Families of rows that turns and mirrors carry onto each other, the same ones carrying the whole set onto itself: the rest of each named row's family, in list order
4 families of 8 rows
Q391: [-14  18  35   3   1  35 -14 -21  39   0  17 -12  -4]
Q807: [  3  12  37   1 -10  35 -13 -27  30 -11  19  -9  -7]
Q888: [ 8  5 17 15 26  2 23  8  1 17 20 14 -4]
Q250: [ -1  15  18  16  -4  20  14  -4  34 -14  32  22 -21]
Q828: [ -5  17   4  13   0  22  -6 -12  33 -11  31  21 -25]
Q998: [  3  14  27  -7   2  26  -5 -26  -4   8 -13   0  10]
Q841: [ -8  22   7  18   2  22  12  -5  41   1  23  13 -25]
Q280: [-11  18   8  14   4  22  -6  -9  35 -10  33  21 -21]
Q392: [  2   4  41   5  13  20 -14 -11  25   5  26 -29  -4]
Q27: [ -7  16  31  -2   2  38 -24 -30  28  -5  24   2   0]
Q891: [ 10   3  33   1  20  11  -3  -7  -8  21   2 -10  13]
Q776: [ 9  7 13 15 26  3 23  7  1 19 17 12 -7]
Q209: [-1 20  1  9 10 13 21 -5  2 12 -6 25 -7]
Q337: [  7   3  42   5  10  20 -13 -12  22   3  26 -28  -4]
Q910: [-13  18  -2   6  19  13  12  -7   3  -1   6  33  -9]
Q333: [ 6  4 36  1 23 11 -3 -5 -6 20  4 -9 15]
Q188: [ -5   5   8  11  14   2  19  12  14  17   9  24 -15]
Q586: [ -7  14  23 -10  16  29  -6 -29  -7   1  -1  14  13]
Q51: [  4   0  12  10   8   1  21  11   9  10  13  28 -15]
Q91: [ -5  -3  35 -10  16  12   7  -8  -9  11  -8   5  10]
Q258: [-8 15 16  8 12 12 22  1  2  2  4 36  3]
Q717: [  7   5  23  19  15  11  13   2  31   0  41  -5 -23]
Q403: [  5   6  20  19  17  12  13   2  32   3  39  -7 -24]
Q445: [ -4   2  26  -9  18  13   5 -10  -7  18 -14  -2   4]
Q978: [ -5   0  48  -9   9  32  -8 -22  26   6  18 -17   1]
Q952: [  8   3  23  12  -3  20   6  -6  42   5  37   4 -27]
Q193: [-14  16  36  -7  12  27  -4 -18   2   8  -8   5  20]
Q436: [-7 15  0  6 15 13 12 -9 -1 -5  7 35 -9]
Q291: [ -9  17  18  -9  18  29  -8 -30  -4   7  -5  11  11]
Q293: [  3   1  40  -8   4  32  -8 -27  24  10  13 -23  -6]
Q118: [ -4  16  25  -1   1  38 -24 -33  27  -2  20  -2  -4]
Q681: [ -4   5  26  12   4  21   6  -2  47   9  38   5 -23]

Same family as Q776: Q888, Q392, Q891, Q337, Q333, Q717, Q403
Same family as Q952: Q188, Q51, Q91, Q445, Q978, Q293, Q681
Same family as Q250: Q391, Q807, Q998, Q841, Q209, Q258, Q193

Families of rows that turns and mirrors carry onto each other, the same ones carrying the whole set onto itself: the rest of each named row's family, in list order
3 families of 6 rows
Q61: [-17 -21  14   8   0  -3  -7 -19]
Q496: [ -2 -14 -27   8  22  -6   6  -2]
Q272: [-24 -20 -18   7  18  -2 -15 -22]
Q605: [-10 -19  -7   9  10  11  15  28]
Q833: [-29 -13 -16  -4  20   3  29   4]
Q208: [-24 -23 -11 -11  -1 -25 -12  22]
Q538: [ -5 -25  -5  -2  -4 -15 -15  22]
Q612: [-11 -20   5  24   5   5   1 -13]
Q305: [-21 -27   1  14  -6 -21 -20  19]
Q489: [-29 -28  12   9  -6  -1  13 -16]
Q883: [-43 -24  -4   7 -17 -27   5   7]
Q483: [-26 -41   5   2  -2  -6   9  26]
Q255: [-36 -18   2  21   7   3   9 -18]
Q925: [-46  -9  -7   0 -11  -8  -4 -16]
Q182: [-33 -13 -33   5  20  -9  14  19]
Q50: [-35 -12 -33 -11  17  -3  12   3]
Q247: [-39 -24 -23   6  12  -1  30  18]
Q770: [-30 -22 -20   4  -7 -22 -24  13]

Same family as Q272: Q496, Q605, Q883, Q483, Q925
Same family as Q833: Q61, Q208, Q305, Q255, Q182

Families of rows that turns and mirrors carry onto each other, the same ones carrying the whole set onto itself: the rest of each named row's family, in list order
7 families of 5 rows
Q347: [-11   0 -16 -10  13  -8  -2  -7  24   0  19  29]
Q506: [ -6  12 -15 -15   7 -27  -2   7  21   5   3  19]
Q307: [-13 -12  11  17  11   9  17  29  25 -14   0  14]
Q734: [-16 -14  19  14  19   5  18  17  25 -12 -10  12]
Q544: [ -6  -6   8  21  14  -9  15  -6 -22 -26   0  21]
Q767: [ 21  19 -10  10  -8  -3  -9  12  -3 -11 -17  29]
Q503: [  0  -6   8  13  16 -16  14 -16 -12 -26  -6  27]
Q761: [  7  26   5  15  -5  -8 -10  22 -11  -6 -16  25]
Q900: [ -3  -2   6   6  18 -16  21  -4 -18 -31   7  25]
Q136: [-19 -17  15   4   3   7  14  24  12 -24  -9   8]
Q227: [ 11 -13  31  -4  30  -4  -6  20   1   7  -4  27]
Q80: [  9 -16  25 -12  21  -3 -10  22  20   1   7  31]
Q659: [-13 -18  18  20   8   7  20   4  20  -5 -14  22]
Q441: [  1  19  -3  19  -3   4  -5  24 -10   6 -18  25]
Q814: [-20   4 -23 -15  -1 -15  -6   8  13  -3   9  30]
Q399: [ -9  -2 -20 -11   3 -22  -8   3  15 -10  20  23]
Q259: [  1  -5  35 -21  17 -12 -11  14   5   3   4  28]
Q196: [  8   1  14   5  24 -14   9  -9 -12 -32   5  26]
Q966: [-17 -11   2  28   0   3  15  11  21 -12  -9  10]
Q452: [ -2  -7  31 -11  21  -4 -10   7   3  17   5  34]
Q926: [ -7  11 -20 -18  -1 -10 -13  -2  13   5   5  27]
Q89: [  5  29  -9   5   7   5  -4  28 -16  -5  -1  29]
Q707: [ 10  21  -8  13  -6  -2 -13  20 -15 -15  -8  20]
Q785: [  3  -4  33 -12  19  -4 -18  13   4   7 -11  31]
Q231: [ -3  -7  27 -16  22  -3 -12  18  13  13  11  26]
Q449: [-26  -2  17  15   7  12  17  20  22 -10  -9  20]
Q335: [ -3   5 -21 -17   0 -13  -9   1  23  -8   6  25]
Q49: [-18 -12  29  -3  24 -15 -16  18   3   9   1  30]
Q867: [  5  -8   2   6  15 -10  -4 -10 -22 -29   6  32]
Q662: [  6  16  -1  19  -9   4 -13  26 -18  -3  -4  27]
Q690: [ 13  18  -1   5 -11  11 -14  23   0   3 -13  19]
Q898: [ -6   1 -17  -7  -2  -9 -11   0  13  14  16  37]
Q957: [-24 -10   4  13   1  14  20  18  19  -7   4  13]
Q874: [ -9  11  15   9   8  -5  11 -17 -15 -28  -1  22]
Q96: [  5  -9   5  22  11  -5  11   2 -18 -30  11  30]

Same family as Q761: Q900, Q814, Q259, Q449
Same family as Q734: Q544, Q926, Q707, Q231
Same family as Q898: Q767, Q80, Q659, Q96
Same family as Q307: Q503, Q452, Q335, Q662
Same family as Q49: Q506, Q136, Q89, Q874

Families of rows that turns and mirrors carry onto each other, the same ones carrying the whole set onto itself: the rest of each named row's family, in list order
5 families of 8 rows
Q747: [  6  13   1   0 -37  -1   9 -13 -21  14  -6  37  -1  -5  24 -37]
Q30: [ 26  -3 -19 -31 -29   7  -6 -28  -7  11  13  45 -15   6   7 -20]
Q878: [ 23  -6 -16 -28 -40   2  -1 -21 -17   2  12  38  -5  11   0 -10]
Q790: [  9  22  -8  -6 -42   4  11  -8 -12  28 -19  29   1  -1  16 -29]
Q915: [ -2   0  12   6 -25  10   1 -21   6  20  -9 -17  14 -12  31  -7]
Q94: [ 30  -9 -13 -25 -35  13  -3 -26 -17  14  25  42 -10   1   5 -18]
Q468: [ 16  17 -13 -28 -25   6  -5   0 -10  39  21  10 -13  -4  27 -21]
Q435: [ 24  12 -10  -7 -19 -16 -10 -37   3  11 -16  23  -1  11  29   8]
Q756: [  2  19  -9 -22 -17  -4 -24 -35   9  10 -14  23  -1   0  35   3]
Q545: [ 23  -9 -16 -30 -27  12  -4 -18 -23   1  22  34  -4   4   8   1]
Q769: [ 34 -20 -16 -20 -18  17 -16 -39  12  10  16   1  -7   0  23   5]
Q331: [ 24 -21   1  -1 -38  20  20 -13 -10  22  20   6   0  -8   1 -30]
Q469: [ -9  18   8  -4 -36   0  10 -10 -14  22 -11  29   9  -8  13 -30]
Q928: [ 17 -11  14  -4 -36   6   0 -39  -2 -12 -12  14  10 -14  -5 -13]
Q600: [ 18 -29   8 -19 -36  24  16 -17  -5  23  20   4   1 -10   1 -21]
Q428: [ 10 -20   5   4 -29  10   1 -50   8  -7 -17  18  11  -4  11  -5]
Q973: [ 16 -10   5  -6 -28  10   2 -45  12 -10 -20  25  15 -10   5  -7]
Q498: [ 27 -22   3 -23 -14  18 -24 -33   6  12  24  -2  -2  -1  26  -5]
Q369: [  2 -16   2 -18 -35  34   7 -11  -3  19  20   6   0 -20   8 -32]
Q408: [  4   6   7   6 -29   7   0 -30  23  31 -17  -7   2 -12  29 -27]
Q687: [  7   8 -21 -21 -19  12  -3 -12   0  44  17  13 -11   5  44 -15]
Q276: [ -1  12   2   3 -38  11  12  -7  -7  18 -17  31   5  -7   7 -30]
Q821: [ 11  14 -20 -20 -13  -5 -22 -41   1  11 -13  31  -6   3  28   1]
Q975: [ -1  18 -10  -3 -40   0  20 -15  -8  19 -21  31   1  -6  10 -19]
Q622: [  8  27 -16  -6 -21  -5 -21 -32   2  11 -15  24  -2   2  37  -6]
Q336: [  8 -23   0 -15 -32  27  24 -20  -8  15  16  -2   2 -14   1 -23]
Q314: [ 27 -15  -8 -27 -18   8 -19 -42   7  13  20  -1  -5  -2  33   5]
Q599: [ 13  10 -15 -27 -34   3 -15   0  -3  42  10   0  -4  -2  27 -24]
Q556: [ 10 -15   6   5 -34   9  14 -38  -2  -8 -18  28   1  -9   7  -2]
Q811: [ 17 -24   3 -17 -12  13 -15 -40   9   4  24   0  -2  -7  21   3]
Q516: [ 18  20  -7 -10 -24  -9 -27 -29   5  16 -11  29  -3   8  36  -4]
Q376: [ 19 -17  -8 -23 -19  20 -11 -35  21  16   9  -9  -1  -1  14  12]
Q627: [ 15 -16  12  -4 -41  22  18  -8  -2  19  17  -4   5 -11  10 -29]
Q35: [ 12 -14   8   2 -20  16  10 -48   1 -11  -6  29   6  -7  10  -1]
Q554: [  1  -2   2   0 -17  11   2 -16  16  29  -6 -13  11 -18  38 -15]
Q321: [ -4   5   5  -2 -19   5  -2 -22  15  16 -21 -14  10  -9  33 -10]
Q248: [  2   4   9   3 -15  14  -3 -29  18  29  -8 -10   5 -19  37 -15]
Q865: [ 10   6 -13 -19 -26   9  -6  -4 -12  40  24   3 -14   2  33 -18]
Q972: [ 24   0  -9 -25 -38   8  -7 -32 -18   1   9  43 -12  11   0 -10]
Q657: [ 15  14 -14 -30 -21  10 -18  -9   2  40  21   0  -4   0  32 -24]

Same family as Q516: Q878, Q769, Q469, Q973, Q336, Q248, Q865
Same family as Q498: Q30, Q915, Q756, Q331, Q975, Q599, Q35
Same family as Q376: Q747, Q435, Q545, Q928, Q369, Q408, Q687
Same family as Q94: Q790, Q821, Q556, Q811, Q627, Q321, Q657

